In the data rows, 128 means zero.
Here are some numbered points:
Array([111, 113, 161, 154,  73, 127, 177, 102, 129, 145, 128, 135, 150]) 0
Array([115, 147,  93, 151, 175,  57, 161, 168, 106, 108, 159, 147, 134]) 1
Array([110, 105, 159, 120, 114, 132, 162, 152, 117, 156, 176, 135,  69]) 2
Array([129, 126, 140, 112, 138, 109, 158, 123, 116,  99, 134, 163, 180]) 3
Array([142,  80, 219, 108,  76, 153, 161, 104, 139, 102,  97,  98, 111]) 4
Array([ 45, 107, 102, 130,  69, 129,  81, 187,  93,  87, 138, 131, 102]) 5
Array([228, 171,  11, 195, 119, 109,  67,  94, 114,  62, 187, 161, 165]) 6
Array([140, 150,  84, 155, 159, 105,  91, 115, 126, 131, 143, 137, 139]) 7
Array([102,  89, 119,  87, 159, 179, 145, 130, 160, 214, 244, 114, 166]) 8
Array([131, 150, 113, 118, 123, 142, 123, 117, 119, 133, 133, 139, 131]) 9
Array([150,  71, 156, 162, 141,  82, 136,  90, 138,  88, 121, 131, 115]) 10
Array([118, 111, 128, 118, 108, 101, 145,  86, 113, 136, 132, 137, 150]) 11
Array([ 98, 116,  96, 104, 143,  89, 139, 176, 102, 123, 140, 101, 150]) 12
Array([ 77, 137, 153,  69, 187, 130, 135, 137, 126, 149, 125, 136, 128]) 13
Array([ 60, 110,  73, 139, 135, 125, 154, 101,  99, 131, 105, 163, 223]) 14
Array([ 94,  89, 177,  84, 154,  86, 178, 109, 124,  85, 128, 144, 180]) 15
Array([174, 108, 129,  94, 110,  57, 110, 114, 101, 103,  87,  58, 109]) 16
Array([137, 163, 122, 171, 157, 136, 133, 124, 135, 166, 121, 140, 103]) 17
Array([106, 180, 186, 129, 177,  53,  61,  85,  93,  86, 115, 214, 131]) 18
Array([ 73,  73, 137,  68,  88, 151, 137, 136, 107, 174, 119,  86,  86]) 19
Array([161, 161, 105, 185, 131, 103, 163, 123, 115, 138, 129, 138, 128]) 20
Array([125, 110,  99, 110, 215,  99, 132, 113, 128, 150, 130, 125, 135]) 21
Array([ 93,  88, 209,  62, 110, 114, 154, 126, 137, 159, 115, 110, 105]) 22
Array([ 97, 142, 112, 174, 140, 176, 126, 157, 157,  99, 131, 124, 136]) 23
Which point above is nearest to each new point by angle? Its number follows each.
Array([132, 109, 171, 143,  97, 117, 186, 123, 124, 143,  95, 130, 142]) 0
Array([121, 126, 131,  17, 109, 202, 136, 173,  75, 185, 145,  94, 103]) 19
Array([178, 124, 148, 104,  79, 107, 112, 108, 167, 191, 114,  48, 169]) 16
Array([132, 160, 103, 191, 127, 175, 120, 164, 157, 122, 109, 134, 171]) 23
Array([115, 115,  73,  99, 150, 111, 130, 130, 134, 177, 105, 152, 195]) 14
Array([ 28, 150, 105,  83, 127, 144, 132,  84, 130, 116, 104, 175, 165]) 14
Array([164, 157, 111, 114, 124, 148, 112, 131, 148,  94, 137, 106, 160]) 6
Array([164, 103, 116, 131, 166,  81, 125, 107, 139, 100, 110, 141, 146]) 10
Array([104,  91, 143,  79, 103, 147, 138, 146, 111, 149, 115,  91,  99]) 19
Array([152, 142, 108, 112,  96, 133, 149, 128,  49,  92, 152,  86, 115]) 16
Array([183, 146, 120, 136, 101, 158, 110, 108, 145,  91, 134, 116, 134]) 6
Array([132, 157,  68, 127, 151, 137, 117, 149, 161, 184, 145, 110,  96]) 17
Array([172, 186, 111, 115, 150, 187,  94, 119, 128, 134, 146, 151, 103]) 9
Array([128, 137, 188, 141,  89, 148, 169, 118, 152, 107,  99, 105,  94]) 4
Array([111, 155, 112, 157, 169, 110,  98, 148, 129, 130, 141, 133, 149]) 7
Array([125, 164, 134, 153, 142, 143, 131, 135, 133, 163, 120, 126,  96]) 17
Array([126, 124, 148, 165,  80, 121, 176,  95, 127, 141, 129, 138, 159]) 0
Array([157, 153, 117, 180, 135, 116, 143, 135, 110, 136, 145, 129, 117]) 20
Array([149, 166, 209, 137,  78, 140, 175, 106, 127, 100, 105,  97,  67]) 4
Array([188, 151,  57, 174, 112, 112,  95, 116, 117,  91, 166, 141, 145]) 6
Array([176, 114, 104, 129, 131, 110, 111, 107, 118, 109, 129, 161, 147]) 6
Array([126,  96, 156,  90, 137, 109, 146, 114, 105, 103, 166, 114, 151]) 15
Array([ 87, 129, 101, 126, 144, 103, 131, 119, 123, 190, 190, 185,  20]) 2
Array([117, 161, 171, 141, 159,  81,  88, 109,  98, 107, 127, 177, 138]) 18
Array([106, 142, 139, 122, 145, 128, 134, 112, 131, 136, 128, 133, 126]) 13
Array([116, 159, 143, 188,  93, 187, 119, 132, 115, 113, 144, 127, 114]) 23
Array([114, 145, 119, 111, 118, 161, 113, 119, 135, 107, 115, 176, 120]) 9
Array([116,  96, 143, 106, 126, 171, 140, 118, 125, 162, 127,  90,  92]) 19
Array([148, 145, 152,  72, 113, 112,  81, 141, 128,  92, 123, 117,  58]) 16
Array([147, 132, 109, 101, 196, 107, 124, 133, 125, 129, 128, 105, 126]) 21
Array([119, 177, 114, 229,  93, 191, 115, 135, 106, 106, 160, 141, 128]) 23
Array([134, 117, 171,  98,  88, 145, 135, 132, 113,  98, 110, 120, 127]) 4
Array([115, 151,  76, 155, 210,  43, 165, 170, 115, 119, 150, 166, 140]) 1
Array([ 91, 119,  78, 168, 172, 116,  78, 119,  94, 199, 161, 152, 139]) 7
Array([143, 118, 178,  93,  56, 156, 125, 120, 123, 111,  92, 107,  98]) 4
Array([170, 126, 255,  86, 113, 161,  99,  54, 154,  74, 125, 151,   0]) 4
Array([112, 110, 112, 117, 151, 110, 113, 169, 125, 144, 160,  98, 100]) 12
Array([155,  56, 184, 148, 114,  91, 126,  80, 151,  81, 107, 126,  89]) 10
Array([134, 119, 172, 120, 131, 148, 133, 115, 104, 131, 111,  92, 135]) 4
Array([138, 152, 105, 170, 133, 157, 130, 146, 135,  75, 120, 105, 176]) 23
Array([120, 114, 147, 173,  81, 124, 169,  95, 110, 142, 119, 159, 117]) 0
Array([103,  84, 120,  82, 156, 144, 142, 121, 138, 181, 204, 108, 179]) 8
Array([132, 123, 100, 136,  88, 118, 112, 108, 141, 110, 110,  62,  88]) 16
Array([148,  36, 177, 108, 127, 102, 150,  29, 184,  98, 135, 163,  72]) 10
Array([171, 113, 142, 111, 144, 117, 129,  99, 123, 108, 127, 149, 107]) 10
Array([116, 114, 148, 148,  79, 113, 162, 153,  98, 122, 137,  70, 142]) 0
Array([153, 220, 197, 107, 132, 214, 173, 101, 154,  45, 139, 128,  84]) 4
Array([ 91, 148, 137,  76, 176, 125, 125, 138, 125, 131, 140, 118, 127]) 13
Array([135,  96, 164, 114, 101, 145, 114, 144, 121, 121,  96, 101, 129]) 4
Array([122, 137, 116, 178, 132, 139, 143, 126, 138,  92, 109, 121, 165]) 23
Array([100, 119,  96, 124, 143, 114, 132, 171, 109, 142, 136, 110, 130]) 12
Array([137, 145, 119, 143, 165,  82, 160, 145, 128, 107, 136, 141, 108]) 1
Array([163,  72, 141,  76, 164, 108,  65, 178, 105, 105, 119, 108,  42]) 16
